In the rows, zero is written as 128.
Each row of M is roughly a mix of the hidden directions of one of several groups.
M (100 x 11):
[[147 110  69 153 151  89 132 116 124 127 112]
 [121 150 138 106 122  83 162 109 160 156 155]
 [132 186 164 125 158 124 131 106 128 147  99]
 [124 121  71 141 115 131 155 129 166 111  95]
 [119 107 155  59 130 114 158 120 135 118 123]
 [137 169 106 154  80 108 137 151 146 130 155]
 [129 159 131 132 154 110 180 163 165 126 129]
 [123 143 195 132 116 108 129  93 144 117 147]
 [169 150  93 121 118 124 109 178 145 118 150]
 [105 146 110 129 202 124 128 141 129 118 109]
 [101 116 107 126  70 154 144 162 125 107 119]
 [ 96 175  80 108 138 132 133 131 142 115 156]
 [110 160 138  70 110 139 139 153 146 114 155]
 [135 141 115 100 120 160  99 166 153 156 164]
 [120 108 113 121 134 155  92  77  93 146 108]
 [164 127 145 183  85 119 117 149 127 142 127]
 [166 107  87  93 152 124 117 151 135 139 161]
 [ 95 144 127 166  81 118 143 120 129  98  96]
 [136 142 164  90  82 115 155 145 150 126 150]
 [137 127 115 116 129 171 155  76 123 165 114]
 [123 123 132 136 102 101  91 154 111 179 101]
 [151 165 106 105 163 125 157 121 144 136  84]
 [103 114 172 177 125 111 114  89 120 121 133]
 [131 152 105  76 165 147 124 133 151 115 159]
 [149 109  98 125 115  66 164 117 138 127 121]
 [125 154 133 138 202 138 106 137 119 135 115]
 [133 108 114 177 168 146  99 108 107 138 106]
 [169 117 177 148  84 131 116 128 123 125 152]
 [135  89 137 146 173 128 130  78 118 141 106]
 [122 131 146 119 105 113 132 121 152 187 172]
 [ 89 114 165 127  91 138 123 152  95 123  95]
 [102 186 120 143 156 120 160 153 149 127 119]
 [106 124 115 149 120 137 170 108 142 110  70]
 [112 104 114 125 124 132  78  86  93 140 105]
 [146 154  69 155 134 129 100 161 131 121 140]
 [ 93 105  97 120 149 117 105 154 116  77 127]
 [119 134 110 118 153 136 173  75 147  98 127]
 [147 143 180 107 126 103 144  90 148 116 153]
 [183  86 131 107 108 149 106 122 113 134 149]
 [142 111 149 132  68 110 117 120 133  93 159]
 [111 129 115 130 157 123 100 188 111 156 106]
 [ 96 166 158 140 107 167 110 133 158 152 125]
 [170 145 122  99 173 172 127 140 130 116 135]
 [111 154  98 119  86 153 151 158 144 116  96]
 [137 128 133 124 115 134 154  57 141  98 142]
 [173 114 123 123 133 133 130 124 106  67 102]
 [150 148 167 124 166  91 122 102  91 132 130]
 [116 109 156 174  86 107 141 118 107 141 101]
 [141 149 136 122 171 150 129 124 120  69 101]
 [ 94 115 100 124 182 147 112 107 104 120 105]
 [114 117 143 107 127 143 107 114 143 188 168]
 [103 102 114 128  80  78 103 138 122 122 112]
 [117 139 144 139  67  90 165 126 135 134 132]
 [166 144 162 134 102 146 149  83 139 151 144]
 [154 129 145 128  79 139 147  82 133 164 130]
 [111 125 135 141 109  66  94 162 128 123 116]
 [ 92 134 116 113 120  89 148 114 153 177 148]
 [125 118 122 124 144 152 106  56 107 117 123]
 [104 112 104 118 130 113 144 128 141  58 143]
 [140 109 134 123  57 120 147 100 138 118 144]
 [ 97 155 111  76 158 159 119 137 134 110 146]
 [ 95 126 172 168 123 160 119 102 108 144 115]
 [113 135 158 106 152 138 155  73 150 139 151]
 [134 137 172 124 160 180  95 119 126 116 138]
 [149 104 176 113 129 159  91  98 121 121 148]
 [139 119 137 131 126 158  81 155  94 172 123]
 [116 137 197 120 143 144 118 117  95 147 135]
 [ 98 143 185 131 151 138 110  94 134 102 126]
 [109  70 128 142  95 125 138 133  96  97 138]
 [ 83 102 133 138 139 136  97 102 106  97  94]
 [141 133 140 131 114 132 128  53 124 159 114]
 [153 160 151 137 133 133 158 156 146 182 124]
 [125 112 172  94 126 148 126 147  76 135 148]
 [176 113  99 105 117  92 130 169 138 115 126]
 [151 198 137 115 153 109 118 124 136 146 117]
 [108  79 103 110 122 106 116  92 107 107 101]
 [111 115 135 113 163 184  85 121 121 144 135]
 [143 129 132 124  75 125 163 144 142 177 123]
 [143 123 169  74 115 149 119 168 133 117 134]
 [128 120 164 128  90  77 143  93 138 126 142]
 [165  96 122 113 176 104 113 116 119 139 162]
 [ 89 145 144  74  95 125 149 150 128 112 133]
 [115 115 150 186 108 144 105 133  97 139 100]
 [147 110  65 102 128 133 158 150 142 116 110]
 [106 105 100 140  68 137 125 158 130 104 142]
 [131 159 167 165 125 122 138 134 125  75 107]
 [ 98 137 138 183  90 104 118 108 134 104 123]
 [130 117 123 124 111 142 118  57 111 156 109]
 [141 164 127 162 138 136 145 162 122  82  99]
 [130  92 162 154 158  99 121  87 105 123 140]
 [153 147 158 136 139 135 145  86 147  87 161]
 [147 174 149 145 152 135 149 144 132  78 111]
 [ 99 146 163 136 137 163 153 107 137 140  81]
 [137 129  82  87 169 120 149 117 127 103 107]
 [ 72 143 170 115  96 137 152 111 122 130 129]
 [147 111  89  88 119 104 148 122 140 169 152]
 [161  94 110 119 167  89 146 108 102 113 125]
 [ 92  97 139 169 127 154 134  97 162 132 111]
 [132 151 109  84 115 153 163 161 114 124  94]
 [ 66 162 159 145 150 128 123 117 145 134 124]]

Each list below has one row that fits no group; the rest each fit one group, if only roughly. Name that row.
  * k719: [131 152 151 118 171 138 161 101 127 143  83]
  * k363: [169  95 141 154 169 151  97 121 120 137 113]
  * k382: [ 97 157 125 105  88 106 170 118 144 122 153]
  * k620: [ 89 121 147 156 121 112 116 108 111  83  90]
  * k946: [111 144 121 134 130  73 171 109 160 118 111]
  * k935: [121 148 115  94 159  91 165 103 142 100 116]
  * k894: [134 189 105 107 126 137 140 141 152 141  90]
  * k950: [163 102 118 146  72 121 126 153 120 156 147]
  * k815: [154 121 114 122 184 128 135  81 151 137 145]
  * k136: [100 154 188 144 125 139 128  99 121 119 158]
  * k263: [138  77 109 159 116  98 112 121 125 102 163]
  * k496: [152 140 164 141 121 140 103  64 118 130 133]
  * k983: [ 94 134 108 132 135  76 138 173 148 111 117]
  * k772: [106 136 124 139 171  97  83 153 113 137 101]
  * k137: [187 130 121 131 111 158 125 163 133 147 158]

k136
  * k321: [140 112 128 123  61 138 123 129 115 173 125]
  * k981: [ 85 130 101 159 147 154  94 133  96 121 109]
  * k980: [ 90 160 134 109 102 109 170 103 148 128 152]
  * k98: [155 107 121 113 126  97 143 102 115  71 104]
  * k475: [142 172  98 121 143 126 140 115 166 130 175]
  * k740: [148 145 157 135 117 102 152 134 161  83 162]
  * k66: [141 106 121 145 106 105 112  76  86 104 120]
  * k800: [154 120  88 176 121  82 144 119 135 134 128]
  * k519: [120 128 124 130  88  89 140  87 136 164  97]
  * k153: [131  74 117 131 152  99 136 101 106 123  89]

k66
  * k733: [109 176 171 115 130 165 132 130 131 152 103]
  * k15: [124 171 148 161  81 146 122 144 139 139 157]
  * k306: [146  66  90 109 130 126 133 146 119 115 155]
  * k852: [108 152 107 182 120 133 132 171 116 119 101]
  * k744: [116 151 172 112 141 151 158 116  99 135  87]
  * k962: [133 120 126  97 154 122 118 137 130 196 156]
  * k5: [172 109 133 119 178 142 123  96 149 141 151]
  * k921: [146  88 102 112 160 127 170 115 112 112  97]
  * k103: [195 147 123 131 112 123 157 159 132 115 139]
  * k805: [150 122 138 155 100 109 133 128 102  74  93]
  * k180: [159 129 160 146 123 154  74 110 104 127 150]
  * k826: [103  97 137 109 168 122 149  76 119 131 108]
  * k283: [ 80 174 133 139 167 142 135 143 149 144 128]

k962
  * k270: [110  92 166 140 133 127 157 100  88 112 104]
  * k989: [107 127 128 135  95  65 149 139 156 113 115]
  * k189: [140  99 124 117 109 180 102  93  97 126 141]
  * k266: [151 116 168 117 153 169  94 108 102 146 128]
  * k333: [142 131 133 121 159 180 104  85 105 146 129]
  * k684: [124  85  89 121 120 139 173 129 126 104  96]
  * k911: [145 151 141 137 114 114 176  78 160 126 131]
  * k798: [113  97 106 120 108 150  94 172  97 151 118]
  * k501: [152  85 127  99 155  93 154  95 133 130 113]
  * k586: [120 103 145 125 148 135 173 102 101 116  81]

k266
  * k198: [118  70 144 155 141 118 145  90 115 110 112]
  * k409: [145 100 102 135 106 155 107 165 117 173 144]
  * k528: [190 117 115 115 116 158 125 159 124 141 154]
  * k879: [141 160 122 133 161 151 168 154 147 168 117]
  * k971: [131  93 128 150  85 136  96 142 117 173 145]
  * k300: [115 138 100 114  78 150 114 175 140 128 149]
  * k616: [168 132  77 101 145 145 144 160 131 150 139]
  * k213: [133 133  95  94 129 172 130 163 163 150 131]
  * k746: [133 114 155 144  76  97  85 122 115 121 142]
  * k808: [165 117 136 125 100 125 173 114 151 175 128]
  * k841: [181 123 168 126 102  97 140 109 127 106 143]
  * k716: [ 99 147 124 178  80 103 147 118 121 139 124]

k808
  * k307: [135 152 125 127 172 150 184 118 157 139 133]
  * k260: [123 134 175 165 116 138 143  82 141 155 142]
  * k167: [147 117 181 145 116 159  97 163 113 131 116]
  * k456: [181 108 107 147  89 131 135 156 108 109 117]
  * k785: [ 84 106 118 141 151 124 141  79 105 134  98]
  * k956: [150 130 122 121  91 156 185 144 149 145 145]
  * k359: [147 163 147 123 148 165 111 121 158 138 174]
  * k403: [ 93 124 101 125 148  79 146 136 145  90 109]
  * k147: [130 108 112 143  65 141 106 128  97 155 141]
  * k680: [135 107 108  85 181 114 145  95 139 123 128]
  * k796: [117 154  86 170 153 158  94 137 120 129 138]
  * k446: [122 145 123 130 122 104 157 163 145 184  99]
  * k587: [ 79 108  85 133 146 149 105 130 110 141 100]

k147
  * k791: [ 93  95  80 108 126 117 131 166 117 113 110]
  * k100: [136  71 119 134  91 140  92 126 103 147 129]
  * k451: [102  91 152 155 131 140 162  97 120 115  91]
  * k761: [128  90 147 142 105 140  88 114  97  90 106]
  * k949: [127  92 113 113 109 169 109 107 105  89 152]
  * k827: [138 165 147 140 196 131 139 131 145 114 136]
  * k49: [149 108  74 111 132 143 119 166  98 144 147]
  * k269: [ 86 148 159 146  75 142 129 151 111 124 125]
  * k349: [122 133  95 131 149 166 116 167 133 177 138]
  * k273: [180 125 160 156  83 125 133 143 119 109 137]
  * k915: [125 144 161 152 113  70 115 156 145 105 133]

k49
  * k460: [134 133 141  94 104 146 112 179 109 141 168]
  * k83: [167 132 156 131 111 177 119 121 115 168 147]
  * k449: [132  98  94 114 133 171 104 149 117 171 141]
  * k973: [ 95 135 180  81 109 132 154 122 137 123 133]
  * k177: [106 131 132 125  86 160  99 157 155 138 166]
  * k161: [119 128 148 113 105 159  93 163 123 147 176]
  * k768: [ 92 166 151 133  79 162 125 150 129 127 121]
  * k623: [116 112 166 154 116  95 123 117  78 100 133]
  * k972: [124 163 186 111 141 130 136 144 154 117 161]
  * k664: [104 151 156 173 129 131 102  97 165 144 130]
  * k877: [123 168 152 120 112 147  84 143 144 161 159]
  * k138: [130 148 144 141 148  93 152  83 157  91 134]
  * k255: [ 97 166 138 112 150 101 157 101 164 142 145]

k972
  * k774: [176 101 112 129 107 164 109 159 113 148 144]
  * k849: [105 160 100 153  94 116 144 124 156 101  93]
  * k56: [147 152 148 140 104  86 152  85 153 145 121]
  * k39: [107 135 112 134 172 117 100 114 109 164  86]
  * k741: [138 119 122 118 160 196 113 119 101 121 144]
  * k477: [105 147 116 133 156  79 158 155 157 137 108]
  * k987: [126 132 114 189  81 103 129 141 115 137 115]
  * k454: [136 123 131 129 158 166  90 176 104 111 141]
  * k724: [137  86 118 116 120 139 104 164 120 137 182]
  * k86: [ 84 168 147 155 103 150 113 115 156 119 145]
  * k925: [149 126 149 133 146  98  84 122 118 140 182]
  * k202: [158 110 134 109 120 161 106 134 132 176 169]
  * k650: [ 91 144 131 153  64 133 121 146 128 105 130]
  * k90: [129 132 118 109  90 140  98 175 124 132 174]

k86
  * k924: [152 109 167  92 146 116 159  92 150 140 140]
  * k92: [177 119 119 114 135 176 108 153 122 149 153]
  * k970: [115 128 100 133 179 131 134  69 134 133 138]
  * k969: [147 172 161 145 183 123 127 115 144 137 131]
  * k726: [122 155 103 112  88  85 160 146 147 118 146]
  * k926: [163 143 111 149 143 166 128 173 113  99 110]
  * k923: [115 147 112 124 197 136 152 133 141  99 124]
  * k387: [113 188 167 119 109 151 112 146 127 147 126]
  * k417: [140 143 104 124 180 168  91 128 136 121 151]
  * k730: [168 144 171 136 110 143 141 123 145 104 172]
  * k864: [118 113 179 145 101 103 119  90 121  95 124]
  * k36: [128 134  98 157 118  64 146 132 136 147 104]
  * k567: [154 124 159 140  84 127  92  96 110 157 135]

k36
  * k580: [106  98  87 108 118 137 130  80 123  92 123]
  * k114: [149 172  95 118 152 110 171 152 146 129 123]
  * k592: [ 99 138 122 142 160  84  94 151 119 148  96]
  * k37: [130 137 175 106  79 122 138 138 109 131 167]
  * k85: [ 98 136 103 163  76 130 136 139 159 110 110]
  * k131: [111 134 171  96 148 110 129  75 146 119 141]
  * k703: [136 118 204 130  94 131 136 124 128 136 126]
  * k832: [173 110 125 129  80 114 139 144 132 162 158]
  * k537: [160 129 155 128 130 175 119 160 121 114 171]
  * k224: [100  85  93 105 107 141 117 130 111  86 138]
  * k63: [148 121  87 147 166 148  84 153 113 121 116]
  * k695: [154 149 172 148  93  93 108 121 134 158 132]
  * k610: [115  98 155 132 151 136 166  94 104 120  87]
  * k19: [137 123 152 147  78  88  95  96 125 137 128]
  * k853: [200 124 120 139 138 112 126 133 157 137 152]

k37
